In the rows, 128 means zero.
Each named turn below is shown by a few rows before and after it. Which turns, in which order, take the first row of each later pair to the second? The first pair is answered.
lan:
[136  93 156  92 136 127 101 117 146 107 156 127] |-> [102 116 137 124 143  85 130 132 157 120 132  84]
[109 163 168 150 112 107 156 117 112 126  99 134] |-> [126 144 183 124 106 138 134 110 104 119 114 163]
[125 144 125 162 148 155 115 137 107 129 119 129] |-> [119 134 127 155 149 163 107 135 104 128 118 136]
Zikin:
[ 64  76  75  85 130 128 125 147 166 158 118 123] |-> [ 78  60 100 105 131 112  93  96 127 178 105 104]
[ 98  90  92 104 131 129 128 129 156 151 142 112] |-> [ 97  87 107 111 136 122 111 107 128 158 135 102]
[145 122 132 150 107 109 130 129 111 141 101 142] |-> [117 137 165 141 116 117 130 132 104 116 118 140]
[161 119 105 146 132 102 120 120 145 112 133  98] |-> [140 129 139 140 140 103 112 111 128  97 143  91]
lote:
[158 159 166  90 159 169 111 139 106  80 173 158] |-> [102 198 117 130 149 148 183 182 111 126 120 144]
[131 169 170 103 153 166 132 145 125  82 162 138] |-> [ 93 176 135 127 141 173 174 157 109 147 110 151]
[104 108 131 111 110 140 107 124 116 118 125 127] |-> [ 95 128 129 118 119 124 125 139 129 100 130 115]
Dipos:
[ 80 118 122  87 149 143 111 140 161 138 120 106] |-> [ 89 127 114  96 150 123 124 150 173 129 118  92]
[ 71 193 153 139 115 124 171 153 135 102 116 104] |-> [109 204 158 150 117 111 165 152 140  82 129 101]
[162 140 162 125 132 122 111 105 101 107 152 129] |-> [134 130 166 112 130 139 106 101  91 122 146 141]
Then:
Each pair is 2 to 3 turns apart.
[ 84 135 146 118 152  66 101 137 147  89 136  61] |-> [169 110 126  84 138 120  91 155 183  68 169 136] : Dipos, Zikin, lan
[ 89 159 182 102 136 144 144 136 121  85 147 150] |-> [ 93  86  80 102 130 119 140 141 169 149 103 138] : Zikin, lote, lan
[ 70 167 156 167 145  93 165 153 120 142 131 112] |-> [ 96 181 157 158 139 118 180 176 133 124 144 144] : Dipos, lan, lote
[ 74  99 164 121 133 168 138 129 120 125 135 150] |-> [ 94 123 139 175 123 125 163 121 101 154 100 119] : lan, lote, lan
[102 133  94  97 106 191 131 144 103 180 105 177] |-> [143 189  72 152 104 128 179 173 125 158 104 122] : lan, Dipos
[131 131 167  94 127 158 115 106 112 103 161 135] |-> [ 84 159 144 110 130 128 156 144 132 100 143 104] : Dipos, lote, Dipos
[162  84 164 121 108 172  79  66  59 158 117 162] |-> [180 154  84 161 124  80 166 174 185  82 132  88] : lote, Zikin
[ 97 133 106 123 133 117 155 161 157 123 116 107] |-> [126 136 101 150 120 105 154 143 135 148 102 103] : lote, lan
[104 149 125 148 115 135 127 127 108 176  69 157] |-> [ 83 176 138 154 128 119 142 142 117 155  79 135] : Zikin, Dipos
[157 125 143 134 129  98 120 118 130 103 127 111] |-> [141 131 151 109 132 127 132 137 141  85 140 136] : Dipos, Zikin
[ 93  85 119  81 142 141  93 145 164 106 140 135] |-> [133  79 112 118 142  97  79 119 160 107 131  95] : lote, Zikin, lote
[108 117 123 117 132 104 138 150 166  76 150  96] |-> [ 73  95 132 129 116 133 125 103  94 155 103 123] : lote, Zikin
[147 134 152 142 121 117 112 114 128 123 134 104] |-> [117 135 126 135 112 146 139 138 127 157 111 134] : Zikin, lote
[129 162 120 147 130 122 160 147 123 117 143 127] |-> [130 148 154 126 130 142 125 118 101 110 157 138] : Zikin, lote, Zikin
[194 149  92 158 109 120 158 143 143 124 122 140] |-> [131 171 180 125 128 146 139 134 105  79 158 145] : Zikin, Zikin, Dipos
[160 116 150 142 148 120 149 141 132  99 176 148] |-> [142  85 124 126 140 149 150 143 131 134 157 181] : Dipos, Dipos, Zikin
[ 83 103  97 115 117 103 117 141 177 136 113 130] |-> [ 98  86 101 107 116 109  99 126 174 138 115 133] : lote, Dipos
[166 115 138 110 125 133 129 149 174  82 158 155] |-> [169 108 178 124 128 119  98 100 127  94 153 133] : Zikin, Zikin
[ 78 141 160  98 128 102  76 136 109 129 148 125] |-> [125 153 174  99 121 116  79 137 103 113 167 143] : lan, lan
[ 50 119 124  92 165 109 128 108 155 139 107  76] |-> [123  76  81  96 140 133 107  82 151 183  88 115] : Zikin, Dipos, lote
[ 86 134 111 147 146 154 148 152 135 116 135 164] |-> [ 93 115 131 125 155 156 116 138 139  97 157 159] : lote, Dipos, lote
[ 83 107 164  85 125 161  90 119 115 129 135 144] |-> [158 120  72 130 113 107 137 164 179 135 117 123] : lote, Zikin, Dipos
[112 115 102 140 129 104 153 133 122 171 106 121] |-> [101 146 128 133 139  99 170 157 137 120 135 110] : Zikin, Zikin, Dipos
[121 138 115 144 146  84 183 152 156 134  94 124] |-> [163 101 158 138 147  97 111  79 107 145 102 126] : Zikin, lote
[111  87 160 102 108 189  96  85  78 164 123 184] |-> [ 57  90 104 106 108 173 139 132 114 188  92 172] : Dipos, Zikin, Zikin
[130 136 140 141 114 167 118  93  64 160  91 161] |-> [ 83 181 154 119 127 170 156 151  97 110 117 157] : Zikin, lote, lote
[109  75 104 104 119 161 105  94 112 168 119 144] |-> [ 58  95 131 111 132 143 110  99 103 156 119 117] : Dipos, Zikin
[140 146 129 159 133  93 131 112 118 118 120  97] |-> [153 124 115 107 130 145 128 141 149 102 141 158] : Zikin, lan, Zikin
[157 138 129 149 115 120 123 106 116 123 129 134] |-> [126 126 133 134 113 139 118  98 104 141 122 151] : Dipos, Dipos
[ 44 142 149 114 148 113 138 153 139 117 125 119] |-> [115 112  85 149 135  70 129 137 165 142 104  92] : Zikin, lote, lan
[133 120 180 105 141 140 127 119 116  97 174 136] |-> [ 71 139 153 119 141 130 171 150 118 125 144 123] : Dipos, lote
[163 137 108 137 112 137 166 142 154 111 100 166] |-> [161 112 126 111 115 159 140 121 138 117 109 184] : lote, Dipos
[130 191 149 157 122 129 184 152 104 114 125 138] |-> [118 140 151 133 115 167 148 117  76 161 109 166] : lote, Dipos
[ 67 157 156 117 173 117 111 167 154 130 147 114] |-> [157 132  84 139 155 103 117 169 191 153 134 123] : Zikin, Dipos
[142  97 113 133 132  88  74 102 144 142 113 101] |-> [153 152  89 165 120  89 141 153 153 146 100 119] : lote, lan, lote
[163  96 106 101 126 158 118 117 139 164 100 141] |-> [158 132  83 128 127 128 161 144 157 151  93 120] : lote, lote, Dipos
[ 98 109 137 111 134 173 132 133 110 143 122 156] |-> [133 116 146 103 144 146 123 147 147  86 158 126] : Zikin, lote
[158 155 170 173 118 120 141 137 104  89 134 149] |-> [175 135 155 158 117 138 136 145 122  87 141 171] : Zikin, lote, lote
[108 142 103 116 114 180 157 165 138 150 121 179] |-> [108 165 113 118 126 160 167 181 165 107 142 155] : lote, lote
[104 117 129  87 128 141  92 138 128 131 144 150] |-> [118 114 111  91 131 118  96 154 153 117 149 131] : Zikin, Dipos, lote
[127 148 187 149 131  92 101  65  97 118 136  83] |-> [135 145 163 170 113 107 117  60  79 162 107 106] : lote, Dipos, lote
[105 113 113 156 128 132 133 113  93 197  63 133] |-> [151 123 145  96 153 136 112 153 173  60 159 134] : lote, Zikin
[155 142 107 194 122 101 138 124 111 156  96 118] |-> [ 87 139 185 138 132 155 109 114  79 126 128 146] : Zikin, lan, Dipos
[133 136 140 117  93 178 146 111  92 143 104 172] |-> [104 125 171  80 114 170 117 114 113  96 137 142] : Dipos, lote, Dipos
[144 143 152 149 146  95 138 146 117 103 145  89] |-> [166 112 168 135 141 117 103 114 100 111 150 109] : lote, lote
[ 52 115 118  76 139 151 166 174 153 144 126 158] |-> [127  89  57 132 123 100 151 135 148 196  87 124] : Zikin, Dipos
[112 109  78 120 112 139 140 117 105 193  84 150] |-> [ 80 147 178  95 147 118 104 101  96  95 147  95] : Zikin, lote, Dipos
[160 132  53 153 127 101 193 180 171 155 116 121] |-> [112 160 215 102 150 147 135 127  93  81 183 131] : Zikin, Zikin, lan
[146 137 145 122 136 126 108 126 147  93 159 107] |-> [124 162 114 151 126 116 154 154 148 123 129 108] : Dipos, lote, Dipos
[253 132 123 166 125 126 129 108 120 113 147 137] |-> [196  78 107 160 126 106  91  64 100 171 110 104] : lan, lan, lote
[187  93  66 152 103 123 131 128 142 138 126 139] |-> [143 110 171 140 125 137  90  77  73 109 152 124] : Dipos, Zikin
[181 175 153 129  99 138 110 116  88 111 148 179] |-> [196 164 121 129  93 136 121 130 108 122 141 191] : Zikin, Zikin
[124 157 108 100 129 145 183 200 168  81 150 152] |-> [204  88  86 135 102 139 115  99 108 169 106 157] : Zikin, Dipos, Dipos
[136 106 115 142 119 106  97  98 108 145 110 107] |-> [ 81 143 146 136 134 109 121 127 110 114 124  99] : lote, lote, Zikin
[188 111 136 121 122 127  89  77 112  97 153 105] |-> [ 87 167  90 134 112 140 190 154 123 140 105 123] : Zikin, lote
[140 150  93 196 104 123 163 127  81 178 109  68] |-> [196 161 140 176 119 121 132 121  96  97 174  58] : lote, lote, Dipos
[114 163 105 147 115 135 167 149 120 151 109 152] |-> [ 78 154 113 148 125 106 149 131 121 155 104 113] : lote, Dipos, lan
[175 155 118 160 127 111 145 128 108 116 137 140] |-> [180 149 121 155 121 116 135 119 103 110 137 143] : lote, lote
[167  71 152 116 151  89  69  90 147  97 139  73] |-> [159  72 100  85 144 124 109 157 206  90 144 121] : Zikin, Dipos, Zikin
[162 137 136 148 114 119 132 118 126 120 119  98] |-> [162 142 137 131 112 140 139 132 144 106 133 119] : Zikin, Zikin, Dipos
[170 147  95 125 130 134 171 171 162 117 137 149] |-> [189 137 109 112 134 142 149 155 162  99 152 151] : lote, lote
[ 74 142 147  95 133 139 132 151 149 103 162 132] |-> [ 89 120 155  85 132 155 108 131 140 113 164 145] : lote, lote
[ 93 145 156 152 145 113 131 120  90 143 125  94] |-> [132 165 133 147 144 112 159 164 139 104 149 102] : Dipos, Zikin, Dipos
[112 141 122 108 139 111 142 152 177  75 174 117] |-> [144  99 139  86 133 144  95 107 154  93 175 148] : lote, lote
[179 132 113 134 115 133 132 137 125 127 128 149] |-> [165 149 114 140 117 129 147 152 131 115 133 140] : lote, Dipos, lote
[149 136 134 124 113 129 128  96  92 145 101 163] |-> [142 134 154 110 131 103 103  94 122  93 133 121] : lan, lote
[131  85 139  87 143 168 106 124 136 119 147 165] |-> [136  83  99 138 132 133 122 105 114 178  97 135] : lan, Dipos, lote
[183 152 157 126 124 165 135 132 111  92 152 177] |-> [185 159 108 175 114 127 164 129 105 148 106 152] : lote, Zikin
[131 106 150  91 142 147  92 112 126 115 125 159] |-> [123 157 109 148 131 113 157 143 123 150  88 135] : lote, lote, lan
[205  63 120 124 123 111  82  94 152 132 137 102] |-> [ 70 130 157 132 147  75 135 134 145 110 131  43] : Dipos, Zikin, lan
[137 144 116 158  97 146 140 135 110 135 122 131] |-> [122 155 136 145 109 138 137 147 128  95 143 114] : lote, Dipos, lote
[165  73 132 134 125 140 104 108 163 140 136 162] |-> [ 97  78 167 118 138 152  98 100 135 140 134 153] : Zikin, Dipos
[ 77 121  97 120 116 144 167 141 151 173 109 149] |-> [115  96 168 100 137 131  87  79 134 107 163 110] : Zikin, lote, Dipos
[143 192 139 168 137  98 159 131  73 160 109 127] |-> [146 192 109 159 130 107 180 166 108 154 113 141] : Zikin, Zikin
[132 150 146 123 120 170 150 144 116 128 139 192] |-> [128 147 163 109 132 162 133 143 128 100 159 180] : Dipos, lote
[157  79  86 105 127 144 110 126 168 119 135 145] |-> [110 106 154  92 141 154 101 119 139  80 160 136] : Zikin, Zikin
[116 148 104 148 116 112 159 152 137 136 107 118] |-> [156 162 139 153 114 117 146 137 126 103 134 119] : Zikin, lan, lote
[164 215 115 140 106 129 149 174 119  90 143 117] |-> [165 191 147 110 100 176 117 144  86  96 159 160] : Dipos, Dipos
[ 57  80 120  83 155 126 107 131 149 140 116 104] |-> [ 84  72  96  86 153 120 110 137 163 141 119 108] : lote, Zikin
[161 128 109 115 126 131 102 138 176 109 151 130] |-> [139 117  82 133 117 133 118 133 153 170 109 136] : lan, lan, lote
[119 151 174 135 100 117 154 116  94 151 124 102] |-> [130 156 177 107 109 131 158 148 138 100 161 121] : Zikin, lote, lote
[221  96 142 145 124 128  75  65  96 124 142 130] |-> [ 45 182 149 115 141 154 184 187 130  98 134 140] : Dipos, Zikin, lote
